Look-ups in named tables: a row name and a column name give one cell, copied from the table.

gosoti:
	kez	vifavo	lale	sodofi	garevos	kavugom	funot
bafolo	131	111	167	108	108	148	145
sisugib	140	128	197	171	154	184	131
mitogam	123	145	114	114	151	80	130
birufak	141	102	157	179	144	152	112
butepi	123	164	38	40	94	61	165
lesuvam	106	108	145	126	182	94	84
noges	121	144	125	136	163	132	128
zinuzap	133	108	151	150	145	190	146

What is the sodofi of butepi in gosoti?
40
What is the lale of butepi in gosoti?
38
What is the kavugom of zinuzap in gosoti?
190
What is the kavugom of bafolo in gosoti?
148
What is the funot of mitogam in gosoti?
130
What is the sodofi of bafolo in gosoti?
108
What is the lale of sisugib in gosoti?
197
What is the garevos of sisugib in gosoti?
154
What is the vifavo of sisugib in gosoti?
128
What is the sodofi of birufak in gosoti?
179
What is the lale of bafolo in gosoti?
167
What is the lale of noges in gosoti?
125
What is the garevos of lesuvam in gosoti?
182

kofe.tsv
	fuze	pum	zani
nizifur	-6.586	2.549	-3.647
dinetol	-6.102	-9.982	-4.513
dabat	0.212	3.804	3.626
daf	3.870	1.581	7.761
kemazo	2.421	1.180	5.530
kidod	-8.985	6.172	-7.075

kemazo, pum => 1.180
dabat, zani => 3.626
kemazo, fuze => 2.421
nizifur, fuze => -6.586
daf, pum => 1.581
daf, fuze => 3.870
daf, zani => 7.761
kemazo, zani => 5.530
nizifur, zani => -3.647
dinetol, zani => -4.513
kidod, zani => -7.075
dabat, pum => 3.804
nizifur, pum => 2.549
kidod, pum => 6.172
dinetol, fuze => -6.102
kidod, fuze => -8.985
dabat, fuze => 0.212
Which row has the largest fuze? daf

gur
fields: vaz, ziragem, bemafek, lavedor, vofoti, rog, godu
zisut: [77, 170, 94, 108, 67, 58, 25]
regadu: [178, 85, 161, 147, 189, 198, 230]
zivela: [178, 85, 161, 147, 189, 198, 230]
moz: [178, 85, 161, 147, 189, 198, 230]
pitu: [80, 85, 81, 79, 78, 77, 76]
zinot: [77, 170, 94, 108, 67, 58, 26]

What is the vaz of regadu in gur? 178
What is the rog of moz in gur? 198
What is the lavedor of zisut in gur? 108
What is the vofoti of zisut in gur? 67
What is the vofoti of zivela in gur? 189
What is the bemafek of zivela in gur? 161
What is the ziragem of moz in gur? 85
What is the lavedor of pitu in gur? 79
What is the rog of zinot in gur? 58

lipobo:
,pud,zedaru,lasaf,totas,felabob,kotoga,rerela
labenop,60.22,38.00,55.79,51.13,46.46,56.30,60.99
somifug,47.01,44.46,33.90,53.12,56.93,53.04,59.95
kada,64.53,47.84,78.08,64.68,59.56,28.62,56.16
lamol,41.66,53.02,49.71,44.87,47.57,54.07,53.79
defige,47.05,47.77,37.85,54.42,54.14,51.44,62.78
zita,57.86,48.73,60.68,58.26,55.59,38.23,58.59
ribol,60.83,35.41,63.83,58.27,48.08,54.42,58.95
senifu,70.21,52.29,86.66,63.61,59.01,22.96,49.42
nul,45.92,31.23,28.11,43.91,44.20,71.59,64.56
zetule,43.73,46.39,48.31,58.30,57.56,65.41,55.75
sonena,57.26,56.46,79.63,57.85,48.40,41.79,48.23
nufi,48.29,31.31,31.41,47.11,43.16,70.90,62.76

somifug, zedaru -> 44.46
senifu, kotoga -> 22.96
ribol, lasaf -> 63.83
ribol, rerela -> 58.95
kada, pud -> 64.53
kada, rerela -> 56.16
labenop, lasaf -> 55.79
zetule, zedaru -> 46.39
nul, kotoga -> 71.59

